A single turn carries every row of the set below to another of its rows. Some are shown first; where does it send the rows asked next?
k834: [ 10  -1  26   0   5  45 -49 -15  34  13  -2  -4  -7   8  -4 -11  -5  20]
k584: [ 21   6  23  14   9  28 -48  -3  -5   4  39  -7 -13 -10  -4 -31   8  -7]
k139: [ 19  -6  21  -2  -5  19 -49   4 -10  16  35  34   2  -8  -4 -21  32  12]
k353: [  8   5  16 -17   3  33 -42  -5 -15  23   7  30 -18 -11 -60  -5   6   8]
k876: [ -5  -4  10  -6 -27  43 -48  -9 -10  16  -6   1 -17  -2 -18 -13 -27  20]
k141: [ 23  -8   4   0  13  22 -35   8 -22  19   5  29 -20   0 -42 -22 -11  -5]
k630: [  1  15  37   8  -8  26 -39 -30  -6  20  27   6  -5 -12  -9  -6  18  16]
k387: [  2 -21   5 -16 -18  33 -69   0   4   3   9  30  -6  11 -27  -2 -11  20]
k613: [ 20  13  21   0  13  28 -50  -4 -12  22   9   8 -16  -2 -47   1 -24  -6]
k96: [  7   1  10 -20   5  33 -48   4  21  13   2  11   4   3 -13 -17  20  44]
k848: [ 27 -17  16  -5  -8  18 -22  -8 -14  23  17  -1  -5 -14  -9  21  15   9]
k482: [  3  -2  -7 -22 -10  28 -61  11  -4 -11   6  -4 -20   1 -28 -28 -11   9]
k479: [ 18 -13  18  -2   3  33 -13  -6 -11   9  35 -21  -2   2 -32 -10  15  12]
k783: [ 24 -10   3  -4   8  43 -47  15  17  14  -3   0 -14 -11   6 -30   2  23]
k221: [ 36 -16  29 -15 -11  34 -35   8   1  13  28  -1  -2   6 -23  -1  24 -16]

k141 goes to k613
k96 goes to k783
k482 goes to k876
Now find these:
k584 goes to k630
k221 goes to k479

A single turn carries every row of the set below to another of its rows. Some are shown first; where does it send the rows asked next?
k979: [ 11   8   7  -8   3   1  10 -11  -2   2  19 -22  -7  16   8  15  16  10
  29   3 -18  24 -11 -28  -2 -15 -13 -17 -12   8]
k159: [-10 -12   7  -5   3  12  -2 -22   0 -18   8  -5  14  10  -5 -20   4 -24
  -4 -16  -4  -9  -5  15  -3  23   6 -20   7  13]
k877: [ 30 -17  -3   9  -1 -18  -3  10  -2  11 -10 -12  -4 -14   7   7 -12  22
  16  12  21  -4 -21  23 -11  -9   9   6  14 -19]
k899: [  5   4  13 -11 -10   7  14 -17 -19   9  12 -14   5  12  -8   6  23   3
  31  10 -16  10  -7 -28  -9 -11  -8 -14  -9  15]
k332: [  7  11   8 -12  19   4   8   1   3   3  18 -21  -8  14   8   9   9   8
  29   5 -10  18  -9 -37  -3 -16 -11 -13 -15   8]
k501: [-29  26   4   5 -12  -5  -5   1   7  24   2   1  11  -5  -8  11   8 -13
  13  -8  -3  13  -1  -6  25 -17 -15   3   7 -10]
k522: [ 19  -8  -5  32 -20   8   0  -8  -2  -8   9  23   1  15   1   9  -4   1
   4  -2  -6  23 -14  37  -1   1  -1 -27  -3   0]
k711: [  2 -15  -9  19   1   1 -23   3  -6  -7 -16  35  22  10  -8 -14 -15  -7
  15  15   6 -11   1  13  -8  -3   1 -19   8   4]
k152: [ -1 -15  -6 -12  18   9  -5 -19  18 -27  14  -9  -6   7  12  -2 -13 -14
  -8 -13   4   6 -19   2 -19  15  17 -12   4  10]
k966: [ -2 -17   0  -6  -6   4   0 -37   2 -24  11  -6   3   8   1  -2   0 -16
  -9 -15  -4   5 -16  15 -15  16  12 -20   5  11]
k30: [ 24  -2  -3  24   3  27   4  11   9  -8  20  20 -11   8   5  12 -14   1
   4  -2   9  31 -21  24  -4   1   4 -15  -8   3]
k191: [ -1   1   3 -19  18  -4  -2  -6  -5   3   3 -10   2  12   3   3   5   6
  34  18  -7   3  -4 -44 -14 -19  -5 -10  -6  11]
k341: [-30  27   5  -2  -2   7  -4  10   8  26   4   5  10 -10 -10   6   5 -15
  15  -4   8   9   0 -16  20 -16  -9  12   9  -5]
k313: [ 22 -12   2  14  -4 -23  -8  13  -6  13 -15 -12   5  -7   0  -5  -2  16
  18  10  12 -16  -9  27   3  -6  -2  -1  16 -21]
k137: [  0   6   3 -15  21  -6  -3   0   4   2   6 -20  -2  14   9   5   6   7
  33   9 -11   8  -5 -40  -4 -19 -12 -15  -9   7]
k340: [-27  23  -6   2 -11 -18 -13  -4  13  18  -3   1   6  -1  -1  20   2  -6
  12  -5  -6  17  -5  -8  18 -24 -14   2  10 -12]
k903: [ 34 -10   8   9   1   5   8  20  -4  15   1 -14  -7 -15  -1   5  -5  14
  15   8  24  -3 -24  23  -5   0   8  11   9 -16]
k478: [ 30 -14   1  15 -11 -19  -2   8  -7  12  -8 -14  -1  -9   3   6  -2  19
  14   7  11  -5 -19  32  -2  -7   2  -1  14 -19]
k949: [ 27  -9   9  11  10   3   2  27  -4  20  -6 -11   0 -15  -5  -6  -5  11
  18  12  26 -13 -11  21   0   2   6  11  12 -16]
k35: [-19  20   2  -8 -13  13   5  -3   2  27   8   9   4 -18 -13  20   1 -11
  13   2  13  19 -15 -17  -1 -18   5  20   6  -1]
k566: [ 11 -17  -6  17 -17  16  -5  -9 -17  -2  -4  37  14   2 -16  -3  -9  -7
  13  16   9   1 -10  17 -22   2  11 -13   7  11]
k769: [-20  16  -9  -9 -11   1  -2  -7   9  21   4   8  -2 -16  -3  27  -7  -6
  11   4  12  25 -19 -19  -6 -24   5  17   7  -4]
k207: [ 14  -6   6  28 -18  25   4   3 -13   1   6  29  16  10 -16  -7   1 -10
  10   2   2   6  -4  29   2   7  -2 -19  -3   7]
k700: [-27  16 -10  -3 -21 -20 -13 -16   4  17  -6   6   7  -8  -3  23   1  -4
  13   0  -2  16  -8 -11   6 -27  -6   5  12  -9]
k583: [ 25  -7   7  18   7 -13  -4  24   0  13  -6 -18   2  -6   3  -4  -3  16
  16   3  14  -9 -11  30  12  -2  -4   1  12 -22]
k438: [-20  16  -8  -6 -22  -9  -3 -14   7  20   3   5   0 -11  -3  32  -1  -3
  10  -1   3  28 -18 -11  -2 -26  -1  10   9  -7]
k842: [  7   9  13  -5  -3   5  14 -13 -13   7  16 -19   0  15  -1   8  23   5
  28   4 -20  16  -7 -25   3 -11 -15 -18 -13   9]
k611: [ -6 -20   2 -15   7  17  -3 -25   2 -20   8   1   9   3  -5 -13  -8 -21
  -5  -7   7  -7 -14   1 -22  20  18 -10   7  17]
k296: [-11 -10   2 -11  27  15  -8  -8  15 -22  10  -7   4   6   6 -18 -11 -22
  -5 -15   6  -8  -6   1  -7  19  10 -12   5  11]
k85: [  7 -10  -5  13  22  21 -18  22   5  -6  -6  32   8   3  -3 -13 -24  -7
  15  14  20  -4  -5   0 -10  -1   8  -6   3   6]
k831: [  2  -9   6  -7   8  24   8 -19   8 -21  22 -10   0   6   1  -6  -2 -20
  -7 -19   1   7 -16  12  -8  24  11 -16   0  13]
k389: [ 25  -8  12  17  -1   0   4  22  -8  20  -5 -14   5  -9  -6  -8   3  10
  18   5  16 -12  -9  29   9   3   0   5  11 -19]
k901: [-12 -19  -6 -11  14  -3 -15 -24   9 -26   0  -3   9  10   5 -13 -10 -17
  -2 -10  -1  -8  -7   4 -13  13  11 -18  11   9]
k841: [ -1   1   8 -13  -6  -4   3 -17 -20   8   3 -10  11  11  -8   1  19   2
  34  15 -15   1  -3 -33 -10 -14  -9 -15  -5  15]
k621: [-21  27   6  -4  -5  16   4   9   8  27  11   3   1 -13  -9  15   2 -13
  10  -4  11  20  -8 -16  13 -15  -4  17   2  -5]
k450: [ -4   4   9 -17  11   1   1  -8 -13   8   1  -8  11  11  -6  -5  14   1
  36  16 -10  -4   1 -41  -9 -13  -8 -11  -6  14]
k961: [ 32 -16   1   8  -9  -5   4   9 -12  17  -5  -8  -1 -16  -3   5  -6  16
  16  15  22  -8 -22  23 -15  -4  12  10  13 -14]
k670: [ 13 -11 -18  17  20   2 -22  12  18 -19  -5  25  -3   7  13   4 -31   5
   9  11  11  12 -14   7 -14 -10   7 -13   2  -1]
k442: [ 14  -1  -6  27  21  13 -14  23  18 -14   8  17  -5  15  12   1 -18  -1
   6  -3   4  19  -7  19  10  -3  -5 -20  -4  -5]
k311: [ -5  -9   1  -3  16   4  -6 -18  18 -26  14 -14   0  14  11  -9  -4 -17
  -7 -23  -5   5  -9  14   0  18   4 -22   3   4]

k85 goes to k711
k966 goes to k831
k501 goes to k438
Now find these:
k842 goes to k979
k949 goes to k313

A single turn carries every row of the set below to another of its rows. Some are shown first; where does it send the rows asked next?
k896: [ 15  14   2   2   4   0 -24   6  -1   2  17  21   9 -25 -21  -9   2   7
  20  17  10]
k663: [ -2   9   1  -2   9   1  14  -6  15  10 -21 -13  19  16  14  20   4 -12
 -21   5  -4]
k880: [ 17  10  -1  10   4  -8 -20  -8   1   1   5  22  13 -21 -13 -11   8  -6
  16  22  12]
k527: [  8  12   5   4  -3  -7   2  -6  11   0   1 -21   5  14  -4 -19  -2 -32
 -19  -9   1]
k491: [  8  20   3  -7   2 -15  -8  -3  31   3 -27 -35 -12  -1  -8  19  -6  12
   2   8  -2]
k628: [ 10  -3  20   3  13  10  -3   6   0  -2  18 -16   9  -2 -16 -12   4 -25
 -24 -22   3]
k89: [-18  20  -7   0  -1  -6  -4 -15  21  10  -4  -6  -4  23   4   2 -19  10
  22 -13  -4]
k913: [ 15  14  -4   4  -3  -5 -20   0   3   0  11  24  15 -20 -17 -13   2   1
  16  22   9]
k199: [ -3  15  -8   1  -2 -32  -1  13  20  13  -5 -39  -3  -3  13  -9 -10   9
   6   4   4]
k538: [-14  -2  -7   6  -4  -2   2 -22  16  -2   0  13  26  18  -2  -2  -8  -6
  -5 -11  -6]
k176: [ 15  21   4   7  11  -7 -27   1   0   7   9  11  -5 -23 -14  -6   4   7
  32  18  15]
k146: [ 17   8   6   8  13  -2 -25   1  -4   2  14  19   6 -27 -18  -7   9   2
  20  16  15]
k666: [-18   3  28  -8  20   1   0   9  12  -4   3  -8  -6 -12   1  31   1  26
  15 -22  14]
k605: [ 14  23  -2   1   2  -4 -24   6   2   6  12  15   0 -21 -17 -10  -2  10
  28  19  11]
k563: [ -6  24   5  -7  16   3   7   4  15  20 -20 -29  -7  14  16  25  -4   4
   1   1  -1]
k113: [-14 -12  12   1  17  18  -7  -5   3  -1  20  14  23   1 -16   8  -4   8
  -3 -27  -4]
k542: [ -4  11  20  -9  31  19   1  17   3  18  -1 -23  -3   0   2  33   3  12
  -4 -11   1]
k900: [  6  27   9  -1   4  -7  -4   4  13   9   1 -37 -21  12  -3 -14  -9 -17
   2 -14   4]
k635: [  1  -8  -8   7  -5 -27   5   5  16   1  -1 -18  29  -7   8 -13   2  -8
 -23   5   1]
k737: [ -1  -5  16  -3  25  19   9   6   2   8  -3  -7  23   0   2  27   9  -5
 -26  -7  -1]
k289: [  6  13  23  -3  19  10 -11  17   0   7  19 -31 -17  -2 -16  -6  -3  -9
  -1 -26   6]
k799: [-18  18  10  -4   2 -18   8  -6  27  -2 -17 -13  -9   4  16  22  -6  17
  18  -8  12]
k526: [  1 -20  10   2  16  -7  -4  23   1   1  20 -16  26 -26  -6  -2   6   6
 -21  -9   4]
k164: [  8   6  20 -11  21   5 -17  13  17   1  -7 -32 -11 -19 -22  30   1  24
   1  -6   2]
k861: [ 12 -15  18  -4  16   7  -9   5  14  -9  -6 -12  19 -20 -25  25  10   5
 -26  -4  -2]
k435: [-14  -1   8   3  -3 -18  15 -16  25 -13 -16   5  20   5  13  16   3  -1
  -7  -4   8]
k550: [ 15  21  -4   9   2 -14 -21  -7   5   4   1  14   0 -15  -9 -12   3  -2
  27  25  13]
k846: [ -3   3  11  -3  19 -11 -10  31   6  13  17 -37  -6 -22  -2   3  -5  24
   8 -12   7]
k492: [ 14  23  -7   3  -5 -10 -20   0   7   4   6  18   5 -16 -14 -13  -2   3
  24  24   8]
k553: [-13 -16  25  -2  16   2   8  -1  12 -14   3  10  22 -13  -2  26   9   9
 -10 -18  12]
k103: [ 11  -1   1  -1  -4 -12  -1 -12  28  -7 -26 -16  19  -2 -11  15   4  -5
 -24  11  -5]
k200: [-18  10  11  -5  19  13 -13   3   7   9  16  -6  -8   5 -11  12 -15  24
  24 -28  -1]

k666 goes to k553
k550 goes to k176
Now find these:
k492 goes to k605
k526 goes to k635
k563 goes to k542
k861 goes to k103
k628 goes to k527
k89 goes to k200

A single turn carries every row of the set below to another of its rows. Some are shown first; where does it send the rows asked next?
k676: [ 19 -15   0 -13 -14 -15  12  17  29   0  12 -13   3  19  12   6 -13 -21
   2  15  16  14  21  13   0 -45  -7  -3  -6 -42  13 -11  18 -24 -23  45
   2  15   0]
k398: [  6 -12   4 -19 -10 -15  24   6  43   8   9 -19   3   4  22   1 -11 -22
  -2   9  14  17  15  12  -3 -39 -18 -15 -17 -42   4 -18   9 -24  -9  35
   5  14  -3]
k48: [ 21 -32  16 -11 -11  -9   3  13  12  27  25  23  -7  41 -18 -25  -2  10
   4  29   9  27 -15   2  -1   0  10  13   7 -30  11  -7  24  17   0  -9
  13   3  34]
k109: [  6  -3   5 -20  -7  -9  25   6  47  19   5 -26  11  12  11  21 -14 -30
   5  27  11  17  18   1   6 -36 -17 -10 -14 -33  -6  -7   1 -20   1  23
   2  21  10]
k821: [ 31 -27  21 -14 -18   0   5  13  14   6  19  27  -2  23 -19 -11  20  -4
   3  -6  17  15  -8  23   1  11 -21  -7   7 -31  -3 -11   8   7  33 -18
 -11  20  14]
k269: [ -5  16  -6 -12 -10  -7   3  15  43  16  -1   3   1  15   6  14 -11 -23
   4  12  19   7   7   4   6 -46  -3   8 -23 -14  -7  21  -9 -20  -5   7
  -8  14  -8]
k342: [ 30 -14  17 -15 -16  -6   1  10  17  14  15  25   2  23 -25 -11  12  -7
   6  -4  20   3  -8  12  -6   8 -14 -14  12 -26 -10  -8   5  14  27 -25
 -17  11  12]
k801: [ 12 -12  11  -6 -11  -6  -3  13  28  39  17  19 -20  24 -26 -35  -2  -1
   0  13  10  18 -23  -3  -9   4  11   7  -1 -24   3  -4   1  22   4 -19
  -1  -2  21]
k322: [  4  -8 -14 -11 -14  -9   6  26  38   2  14 -11  -1  11  -2  10 -14 -24
  -6  21   7  13  26   8  11 -37   2  16 -11 -33   8   6   4 -23 -12  38
  10   6   5]
k646: [ 31 -30  19 -15 -24  -2  11   3   7  26  26  28 -16  37   6 -40  13  16
   8  19   9  29 -13  14  -7   3  -5   0 -12 -32   5  -9  24   5  -1  -7
   8  14   8]
k781: [ 25 -14  16 -23 -16 -13   3  15  22   7  19  23   7  21 -29 -18   5  -4
  -1   4  13  -2  -5   6  -7   6  -4  -3  11 -26  -8  -9  10  21  22 -31
  -5  -2  19]
k514: [ 23  -7  10  -5 -12 -12   1  14   3  34  -6  18 -13  35 -23 -17  -3  13
  16   4  19  23 -24  16  -6  10 -11 -21   1 -20 -17  10  21  -5  14 -14
   7  -5  10]
k12: [ 26  -6  24  -5 -15   6   5   4  21  51   2  12 -16  34 -21 -17   7  -4
  14  16  16  23 -25   1  -3   2 -10  -5   7 -29  -5  -5   6  18   7 -15
 -20  18  17]
k231: [  9   0 -21 -19  -4   5   4   9  50  28   6   0   2  13   9  10 -26 -29
   0  18  14  10  13  -1   2 -47   1  -1 -18 -25  -5  27  -2 -23   6  14
  -6  13   9]
k355: [ 38 -27  22 -26 -21  -6   2  16  10  -1  33  23   0  24 -12 -25  16   0
  -1   3  16  15  -2  27   1  10 -16   5  -2 -30  -4  -7  18  11  24 -21
   1  12  16]
k827: [ 28 -11  27 -19  -5 -18   0  21   6  25   6   2 -11  34 -22 -30 -14  12
   9  16  20  26 -23  23  -3   7 -12   0  -7 -27 -14   9  32   9   6 -14
  15  -7  30]
k980: [ 24 -23  15  -4  -6 -10   3  17   3  30   3  16 -13  33 -18 -15  -1   8
  13   4  19  38 -25  26  -1  14 -12 -15  -4 -22 -14   9  19 -11  26 -11
  16   6  16]
k364: [ 15  -7  -1 -25   1   7  17   0  48  32   3  -7   6  14  22  14 -24 -30
   4  19  19  22   6   6   6 -47 -18 -15 -20 -33  -4  13   7 -24  13  18
  -7  30  15]
k889: [ 30 -22  24 -15  -5 -14  -1  20   7  26  15   6 -19  33 -11 -31  -7   6
   9  10  20  37 -24  32  -3  11 -13  -4 -15 -22 -13   7  24  -3  17 -13
  21   3  19]
k652: [  8 -11 -21 -20  -4  -1   1  17  37  12   6   7   4  16   3   5 -30 -13
  -8  19  12   4  16   2   8 -52   8  10 -12 -33   9  23  18 -19 -10  30
  -1   1  18]
k335: [ 15 -22  22  -7 -19   9  17  -2  15  36   3  21 -17  24  -6 -25  20  12
   1  11   7  35 -26  10   9  10 -22  -4  -6 -37   1 -11  13   6  20  -1
  -1  20  20]
k336: [  4   0  13 -16  -2  -5  20   4  36  19  -1  -4  11  24  21  30  -6 -21
  10  19  22  23   4   9  15 -45 -26  -5 -20 -21  -8  10   4 -28   9  10
  -3  35   6]
k94: [ 11 -11  15 -21  -5 -28   5  16  26  -2  18   0  12  24  24  -1 -22  -8
   0  12  27  12   5  15  -1 -58  -5   7 -20 -29  12  -1  27 -15 -27  23
   7  16   4]
k391: [  9   6  -8 -19 -17  -6   9  17  45  18  13 -19   0  16   7  12 -14 -34
   5  30   8  11  27   2   4 -37  -1   5 -18 -26  -7   9  -8 -21 -10  19
   1  12  -1]
k426: [ 15 -19   4 -27   0  -1  20   0  41  15   8  -5   5   6  31  -6 -22 -16
 -10   9  18  21   4  18   3 -52 -22 -11 -26 -44   6   1  22 -22   3  33
   1  24  16]
k408: [-10  -2  -1  -8   0 -18  -1  27  36   0   1   5  11  17  -5  14 -19 -11
  -8  13  20   5   6   2  11 -52   4  20 -11 -23   9  12  13 -12 -15  25
   0   5  15]
k591: [ 20 -18  -6 -27  -5  -6   8  11  31   5  12   4   6  15  20  -8 -29  -9
  -9  13  18   9  11  13   0 -56  -7   0 -18 -43  12   8  33 -19 -18  38
   1  11  13]
k992: [ 16  -3  15 -12  -7 -13   3  18   9  27  -5  11 -11  29 -28 -28 -10  18
   6   6  15  18 -25  12  -7   8 -11  -9  -4 -25 -17   8  26   7  10 -15
  12 -15  21]
k707: [ -2 -17  14 -23  -1 -18  24   7  37   1  12  -2  10   9  35   2 -10  -9
  -7   8  20  26   1  16   8 -45 -21  -3 -35 -29   4  -7  14 -23   5  19
  17  26   4]
k169: [ 35 -22  21 -30 -17 -13   4  18  13  -1  31  21   7  29 -22 -21   4   1
  -1  12  13   4  -1  14  -1  10  -7   7   5 -30  -6  -7  20  21  18 -27
   2   3  25]

k391 goes to k109
k12 goes to k335
k408 goes to k269
Now find these:
k169 goes to k781
k992 goes to k514
k364 goes to k426

